A single turn carries every row of the set below to another of its rows. Some are shown first; where does it send the rows asked next?
mir: 8,-5,2,7,7,-7,15,-9,-4,-10,6,12,22,2,1,3,6,-6,-12,4,-3,-11,12,16,3,5,0,-1,-12,-5,10,2,8,-13
Mibek: 8,16,9,22,6,13,20,3,-1,-5,8,-3,6,-9,-9,3,11,-8,5,-1,-3,-11,-7,-13,5,-5,-15,2,5,9,-14,13,12,-12
Tet: -9,30,5,15,0,-4,8,9,6,-29,4,8,-4,-3,14,5,7,4,-6,0,-1,0,-4,3,-21,5,3,6,19,-7,-2,-15,-5,-10
nivov: -12,21,3,23,-17,-5,-1,11,11,-12,9,-4,-10,-7,7,7,9,6,-1,-8,8,11,0,8,-18,4,7,-12,15,1,-7,-20,4,-4
Kizup: -13,24,6,24,-15,-1,0,8,12,-14,5,-3,-12,-3,7,8,12,4,-4,-10,6,13,-1,7,-15,4,6,-9,10,0,-12,-23,4,-2
Nepub: -8,28,5,16,0,-6,7,9,5,-28,5,8,-3,-5,15,6,8,3,-7,0,-2,1,-4,4,-21,5,3,4,21,-7,0,-15,-4,-11
Senof: 2,6,-2,2,13,-2,19,-1,1,-13,0,13,17,8,-9,4,1,-2,0,11,1,-16,10,8,2,9,0,11,-17,-6,-1,9,10,-4
numo: -5,11,3,16,13,-9,13,9,-4,10,5,3,7,3,9,-22,2,1,-11,-6,-13,-12,17,14,-2,6,4,2,-8,-5,9,-8,-6,8
Pofod: -12,2,-10,22,-19,-11,5,9,17,-1,2,-10,-4,3,3,11,3,-1,0,-11,2,-2,2,7,-9,0,8,-17,-2,6,-18,-14,10,11
karef: 5,-1,5,5,7,-7,12,-4,2,-9,8,5,16,13,-1,-4,-3,6,-10,4,-6,-22,13,9,4,3,-8,0,-17,-2,3,-2,5,-17
Nuku: 6,4,4,12,3,12,1,-7,1,-5,7,-17,4,-1,-26,1,7,8,-2,-11,-8,-6,-10,-19,3,9,-15,2,3,4,-8,1,6,-9
tati: 11,8,10,22,2,6,17,4,-3,-2,14,-6,8,-10,-3,1,9,-5,0,-4,-7,-13,-5,-10,4,-8,-17,-7,10,11,-7,7,12,-21
dulir: 7,-11,-6,3,9,-7,0,-5,-2,1,-4,3,15,-2,-15,-5,-1,12,-9,-13,-3,-16,-1,3,0,19,10,-16,6,4,11,-6,-3,7
bosil: -15,26,1,23,-15,0,1,11,12,-15,5,-1,-11,-7,3,8,10,4,3,-6,12,13,-1,7,-18,6,9,-6,13,0,-10,-15,4,2
vavam: 4,-2,-6,4,7,-8,15,1,-1,-10,8,11,22,0,-4,0,-4,2,1,11,4,-16,13,14,-2,8,-1,2,-7,-4,13,13,8,-10
pivun: 10,-3,6,15,1,9,1,-14,-5,-3,8,-15,9,-8,-20,4,14,1,-11,-15,-9,1,-9,-12,4,7,-12,-5,6,3,-1,-3,6,-13
Pakag: 9,14,13,27,0,15,16,-4,-3,-6,11,-5,9,-8,-5,-2,9,-4,1,-5,-1,-10,-5,-9,6,-8,-18,-1,8,11,-7,11,5,-16
rere: 10,-7,-2,12,0,3,1,-5,-5,-1,12,-14,13,-16,-21,5,9,3,-2,-10,-7,0,-8,-10,-2,10,-9,-8,15,3,7,5,9,-13
saz: 4,7,-2,14,3,16,3,-9,-2,-8,4,-12,9,-9,-29,3,9,4,4,-7,2,0,-10,-14,1,12,-10,6,8,3,-3,12,5,-1
nul: 1,7,4,10,6,5,13,-12,0,-15,3,9,17,13,-5,-6,-2,5,-6,5,5,-16,13,12,6,5,-7,9,-17,-2,4,7,-1,-7
gokuz: -13,6,-8,25,-17,-5,7,2,16,-4,-3,-7,-4,4,1,12,7,-5,-2,-12,5,2,0,8,-6,1,10,-12,-6,5,-21,-12,8,17
dolev: 6,-7,-8,0,15,-6,5,-3,-1,0,-10,7,14,-3,-19,2,3,5,-6,-10,-3,-14,-4,0,0,21,15,-9,3,1,4,-3,2,14
dono: -6,16,4,17,14,-4,14,6,-4,7,1,4,6,5,6,-22,3,0,-9,-5,-9,-11,16,12,-1,7,4,7,-11,-6,6,-5,-8,13
siz: -15,26,3,22,-14,-1,0,13,14,-14,6,-4,-14,-2,3,6,7,7,1,-7,8,9,-1,4,-17,5,5,-7,10,1,-14,-19,4,-1
melu: -8,29,4,15,0,-6,7,10,6,-28,5,8,-4,-4,14,6,7,4,-5,1,-1,1,-4,3,-21,5,4,5,21,-7,-1,-14,-4,-10
tuze: 7,-8,1,6,11,-1,1,-14,-2,-1,-8,4,13,5,-15,-4,4,9,-16,-17,-5,-14,-3,2,5,17,9,-12,-1,3,5,-11,-5,9
sakez: 4,-3,-2,2,13,0,1,-6,3,-2,-9,2,9,9,-20,-6,-2,14,-8,-12,-4,-20,-2,-5,3,19,6,-7,-3,4,-1,-8,-5,11
meko: -4,9,1,15,15,-11,15,11,-6,11,4,6,9,-2,9,-18,5,-4,-9,-4,-12,-9,16,15,-4,7,8,1,-6,-7,11,-6,-2,10
Zupig: -14,4,-9,29,-24,-3,1,0,15,-4,2,-10,-1,3,2,4,1,3,0,-13,11,1,3,12,-8,-1,6,-15,1,9,-11,-8,1,14
fonu: 12,9,8,24,2,8,20,1,-6,-3,11,-1,12,-17,-4,5,14,-12,1,-3,-2,-6,-6,-6,3,-6,-12,-5,12,9,-4,12,12,-16
ruti: 8,12,5,22,2,10,18,6,-3,-4,12,-3,10,-15,-8,1,7,-5,9,1,1,-11,-5,-9,1,-5,-14,-1,13,10,-5,18,11,-14
bez: -7,17,0,14,16,-6,15,12,-3,8,1,6,6,2,3,-20,1,-1,-3,-1,-8,-11,15,11,-3,9,7,9,-10,-7,5,-1,-4,16
Selu: -15,4,-13,24,-21,-7,3,9,17,-2,3,-10,-3,2,0,6,-2,4,6,-8,8,-2,3,8,-11,1,7,-14,1,8,-14,-6,6,15
Memiv: -8,30,6,16,0,-5,7,8,6,-29,5,7,-4,-2,14,4,7,5,-7,-1,-2,0,-4,3,-20,4,2,6,19,-7,-1,-16,-6,-11
Gapak: 8,-1,-5,8,6,6,6,-1,-3,-3,6,-10,11,-16,-26,11,12,-3,3,-5,-5,1,-11,-14,-2,13,-4,0,11,0,-2,9,14,-5
nanub: -13,22,1,21,-13,-5,2,14,12,-12,6,-1,-11,-9,5,11,11,2,1,-6,6,13,-1,6,-18,6,10,-10,13,-1,-11,-19,8,-1
fimer: 3,-1,-6,5,12,3,2,-9,-1,-4,-11,6,13,2,-22,-5,-1,11,-4,-10,4,-15,-3,1,2,21,11,-5,2,3,5,1,-6,17
rimin: -6,13,-2,15,14,-9,15,12,-5,9,3,7,10,-3,5,-19,3,-3,-4,-2,-7,-8,16,15,-5,9,9,5,-5,-7,11,1,-4,14
fum: -8,28,6,16,0,-6,7,8,6,-28,5,7,-4,-3,15,5,7,4,-8,-1,-3,0,-4,4,-21,4,3,4,20,-7,-1,-17,-5,-12
bagum: -13,4,-10,28,-21,-4,5,-1,13,-4,-1,-5,1,-2,3,10,7,-6,-1,-12,10,6,1,14,-7,1,12,-14,0,6,-13,-8,5,17

Tet turns into Memiv
rimin turns into bez
Where do these go?
nul turns into karef
Nuku turns into pivun
ruti turns into Mibek
sakez turns into tuze
siz turns into Kizup
Selu turns into gokuz

